Rotation paths and how fast each direction turns (degrees per step):
Each turn is a multiple of 5 degrees from 10 to 175, or 0.
Each row of a path follows its step; steps can be skipped.
path 1
step 0: [-20 -38 -15  -4  16 -18   5  -4  17  38 -10  15 -16  18 -29  24  12  -6
  -2 -32 -16  -3  53 -20  -8  10 -38  -8   2  17  25   2  23  21 -39 -45]
step 1: [ 27  28  24  10 -32  25  22 -18 -25  39 -13   9  -9   6   3 -12  18   5
  44   8  29 -31  16  21  -6 -13 -14  39 -11 -27   2  45  22 -21  -4   5]
step 7: [ -9  31  -2  32  18  23  13 -19 -16  25  -5  -4  -4   2   3 -18 -33 -19
 -18  12  31  33  19   3 -21 -15 -24 -67 -14   1  -2 -42  10  10  23 -34]
step 8: [-20 -12  38  11   0  27   1 -16   3 -11  15 -18  26  23 -21   5  33  15
 -31  48 -20  -9  -8  25  54 -27 -18  -5  -1  -8 -47   9  -2 -27   0   8]
step 9: [  1 -26  -5   5  -2  24   1   4   4  21 -23  18  18   9  11  -8 -17  -3
 -52   7  21 -21 -56 -14  -2  51  -9 -36  -3   6  45   1 -39   6  25  -5]
step 10: [-22  18 -20  19 -10  -7  16  25  33 -28 -19  -9  -3 -19 -35  13  21  38
  19  11 -26  -9 -25   8  48 -16  10  13 -14  48  29  33   2   4 -12 -18]
step 11: [ 20  15 -55 -22 -17   4 -24   1   3 -19 -53  25  25  10  -2  -5  -8   3
 -13 -19  -3 -34  30 -30 -26  41 -31   6 -12  -1  -5  11  34   5   4   4]
step 14: [ 29 -16   1  38 -45 -27   6 -17 -20   0  28  17  17  -9   6 -14  21   9
  18  19  37  61 -34  18  -3  -9  14  -8  23 -13  35 -14   5  10 -11  16]
step 17: [ -3  11 -24 -42  33 -12  -9   4   4   9   6  -6 -49 -42  -2  18  -9  41
   4  -7 -11 -16 -22   2 -27 -41  -8 -14 -27 -11 -38   2  -7 -30 -11 -37]
step 18: [-26  16  16 -13 -21  -2   8  48  18  55 -23  -8  24   5  17 -31 -10  -8
   9  20 -12  44  17 -11  -9   7 -43 -13   6 -18 -45  -7   0  23   0  15]
Directions:
[  5  -1  -7   2  13 -10 -15  -8  -1  -9   3   5   7   2   5 -13  -2 -12
   8   5   3   1   5   5  -5  -5  27   2   7   4   1  -9   4   0  -4  11] | 40
[ 10   5   7  13   2   1   6  10  14   0   4   4  -3 -16  -7   5  14   8
  -7   2  -2  -6   8   7  -3 -11  14   2  -6  -8   2   3   5 -17   9   6] | 160
[ 11 -10  -1  -8   0   1   0  19   1  -6   5   1   0   1  -3   2 -25   9
   8   4  -1   0  19   1   0 -12 -12   0   1   1   6  -6   4   6   2  12] | 55
[ -5  -7  -5   2   6 -13  -7  -7  -3  -5   2  -1  12 -12  12  -5  -6   8
 -12   6   0   8  -4  -4   3   3 -15   6   3 -14  -6  13  13 -12   0  10] | 115
[ -1  -1  11   4  -2  -4   4   7  -3  -3   2  15  11  10   3   6  -3  -6
  -7   3 -18   7 -14   9  -8 -11   1 -14   1 -12  -6   3 -14   8  -4   7] | 70
[ 17  -6  -5   3  19  14  -5   3  -7   1  -7   5  -2   5  11  13  -1   6
 -13  -1  -1   4   4 -21  -8  -1   7  -1  -4   3  -5   3  -4  -3  -9  -9] | 170
path 2
step 2: [-16 -38  10  46 -27 -32 -39  19 -27  20  32  24  -5  32 -19   4   8  29
 -25  31  20   3  10 -43  -5 -10  -3  11   9  15  31 -23   2 -25  10  35]
step 4: [ 11  22 -45  12  40  24   1 -28 -23  -4 -27  34  34 -22 -13  43   9  -4
   2 -26 -10  18  -6  25  -2 -16  -5   8  26   0 -25 -71 -13   9 -13  -9]
step 8: [-27  15  25  23 -45 -11  -2  32  27 -30 -20 -37  32  -1 -23   7   0  -5
  12 -42  42 -22  15 -31 -13  11  16  27 -12 -13 -48  20  -2 -20 -18  15]
step 10: [  2  29 -20  58   1 -25  -1 -30  11  13  11  38  -2  21  33  27 -42 -30
 -22  -6 -20 -27 -41 -14  11  -3   0 -23 -27  -8  12  26  11  24  38 -22]
step 11: [  9 -13  44 -11 -66   8 -12   7   1  11  13  -1 -14 -14 -21  12  36  14
 -32 -16  33 -42 -15   6 -37   5  17   9   8  44  14  -5  -8 -28 -23 -38]
step 12: [  2   2  20 -56  25  -1   3   0 -22  65 -23  20  43  21   7 -43   1   1
  26  14  15  16  20  26  -1  13 -31   3  17  -1 -22  21 -11  41   8  -6]
step 14: [-11 -25 -22  -1 -16  -2  -6  15 -44 -46  52 -38 -32  13 -19   9  33  38
  23  14  19  -8 -11   0   3  39 -30  -5  -9   3  14   1   8  -2  -6 -49]
step 16: [-14 -11 -44  19   1 -13 -20   0 -11 -17 -62  23   7 -33  11 -26   0 -22
 -39 -19 -37  27  29 -36 -10  14  -7   5 -24  23  23  -7   5 -36 -31   9]
step 17: [-13   1 -30  11  15  31   4 -14 -10   6  22 -26 -41 -28   7  15 -10  36
  50 -15  31 -16   7 -10   4 -25 -13  21  20 -10 -56  32 -16 -46 -14 -12]
step 18: [ 54   0  24 -16  32  14 -15  32  32 -35   3   9  -7 -26 -17  -7 -12  -5
 -13  -2   1  54 -40   9   6 -46  17 -13  11 -17  -6  -5  -3  48  34  -3]
Directions:
[ -9  -6   0  -5   4   7  -2 -10  -4   7 -10   5  18  -5  -5  -6  -2  -6
 -10  -8   9   1  18   5   4   5  11   2  -1   5 -12   7  -9  -8 -16  -1] | 85
[  6  -6  -6   5   9  -7   1 -14  -4  11   7   3   6  -4  -2  -6  -1   6
  -1  14   4  -9  11  -4   1 -15   0  -3   4 -10 -15 -14  -5  15  14  -4] | 135
[ -6 -10  -7  -5   2   0  -3  -6  -2   8   0   3  -4   8   5 -13  -2 -11
  14   5  -2  -1  -3 -14  -4  -4  -8  -8 -12   8  -1   0  -6 -14   4  25] | 100
[ -6  17 -18   2 -17   0   2 -16  -7  -3   0  -3   3  -4 -12   8  -4   4
  -3   5  -4   2  -2  -7   1  -1   3  12  -8  21  -2   0   2   1   7   0] | 120
[  3   6   1   3  -7   0 -12  -6  -9   3 -13  -9 -10  16  12 -15  -6   4
  -5   3  -7   5  11   1  -3  -4  11   7   8  -3   6   4   7  16  -9   9] | 110
[-11  -4   0  -1  -1  -5  -4 -21   5  -9  -8   0  10  -2  -8  -5 -10  -7
  -9  -3  -1   4 -15   7   0  -4 -17  -1  19 -11  11  -1   0  -1   3   4] | 125
[ -2  16  -1  -7   0   2   0   7   7   7  18  10  11  -1 -12 -12   4  -3
  -1   9  -8   5   2 -14  -6  -5   0   9   1 -14  10   6  -2   1 -16   0] | 110
[ 15  -4 -12   1   5   8   3  10  -7  -2  -3  -1  -7  -2  -3   0 -10  13
 -13   4   6  16  -1  -9  17   0  -7   7   7  -5   1  -7 -10 -13  -3   7] | 25
path 3
step 1: [  1  22  -2  24  41  -3 -47  33  19  -6  56   4 -13  -4 -25  -1  25  -5
 -17 -32  13 -41  -7   0 -34   5  39  10  11  46  13 -38  29 -19  25 -25]
step 2: [-29 -21 -33  -5  45  -5  -2 -50   1 -28  45  15 -43  -7  -9   1 -12  26
  -8  -4  -1  -9  -4  -5  31  33  16  42  46  26 -10 -24 -29  28 -19 -12]
step 3: [-18   4  -6   2   3  17 -29 -17 -15 -25  34 -13  43  22   8  19  11   8
  -2   4   6  39  67  17  27  43  46 -12   2  17  34 -11 -21 -20 -14 -43]
step 5: [ -3  -8 -36  11 -27 -18  -2   0  -9 -40   3 -40 -49  49 -12   5   0   1
  14 -56 -12 -16   3   7  -9  13  16   1  25  38 -23  -4 -36  19  25 -57]
step 9: [ 37  18 -18  -1  11  -6 -27  19 -14 -39  26 -26   3  23  -1  -1   0  25
 -27 -27  -7 -11   8 -45  27  56  -1  -2  -1  20  57 -11  32 -26 -18 -47]
step 10: [-13  -7 -16  -2   6 -21  18  -2  25 -25  33  -6  -4 -20 -22   7   5  29
 -26 -11 -16 -48   3  21   1  18  60  27   5  45  48 -22 -20  -9  56  12]
step 12: [  6  56 -18 -35  -3 -27 -28 -47 -13 -55  47 -40  14 -12   3  20  -2   4
  24  18  23  20  41 -17  11   9  19  14  -3   1  20  30  -8  16  11 -25]
step 14: [ 25  -3  -2  11  -3  -7 -15 -38 -20 -38  23  -2 -61  24 -29 -35 -18 -23
 -15 -18  27 -15 -20  16 -43   1  10 -33  21  17  42 -16 -15   0  27 -48]
step 15: [ 18  -9 -36  -1   3 -12  -1 -24 -30 -36  -1 -15 -18  -7 -29  -7   6  43
 -38  16  -1  34   6 -73  46  15   5  -3  22  22  13  -3 -33 -18  41 -14]
step 16: [ 12   7   2  -2  -8   0 -26 -12  16  -7  13  14   5  10  60   4   3  23
 -11  11  23  18  26  -1 -16  -4  59  21 -30  23  30 -37  -8 -44  72 -15]
Directions:
[ -4   9  12   6  15  -5  -8   5  -6 -10   6  -1  10   3  -5 -15  -1  -9
  -1  -1  12   1   3  -4 -13   3 -13 -12   4 -10   8   3   8 -16  -4  -2] | 135
[  8  12   6  -4  -9 -12 -12  20   0  -6   2  13   1   0  14   4  -2  -6
   6 -10 -12   7 -10   3  -2   9  -8   3  -2   3   5   9   1  13   4  -5] | 85
[  5  -3  -1  -5   6  14  -7 -10  -6   2   5  15 -11 -15  -6  11   7 -21
  -4  -4   5   9   0   1   2   2   2   0   3   0  10  -3   2   6 -21  -1] | 65
[ -3   2 -12  -4 -11  10 -19  -8   2   4  -5   2   9  17   5   6  -8  -4
  12  10   5 -12  -6   3   6   4   2   4   6  -9   8  13   5  -9  -6   2] | 80
[ -1  -3  -7  10  -4   6  14   8 -10   0   9   1  -4  11   0   8   8   5
   6  -1  -2  11 -10 -14   4  14 -15   7   6   1  -4  -4   0 -12  -7  15] | 170
[  9  -3   1 -11   2  -2   5   0 -21 -11  -7   3   9   8   7  -5   8  -4
  -2   7 -14  -1  13   1   0  -1  15   3   6   4  -1  -4  19   1  -1  13] | 115
[ -9  -1   8  -5   9   7  -1   3  11  -1  16   3  10  -9   7  -4  -4  10
  -9  -3  -2 -16   4   7  10  21   2   9  -6   6  -4  -2   6  -1 -12   6] | 45
[ -1  -6   1  -4  14 -13  15  -2  -5  -3  -4  -4 -15   0   2  12 -13  -1
   6  12   9  -2  -5   0  -2  13   0   8  -8  -7   5   6  15   6   2 -11] | 145
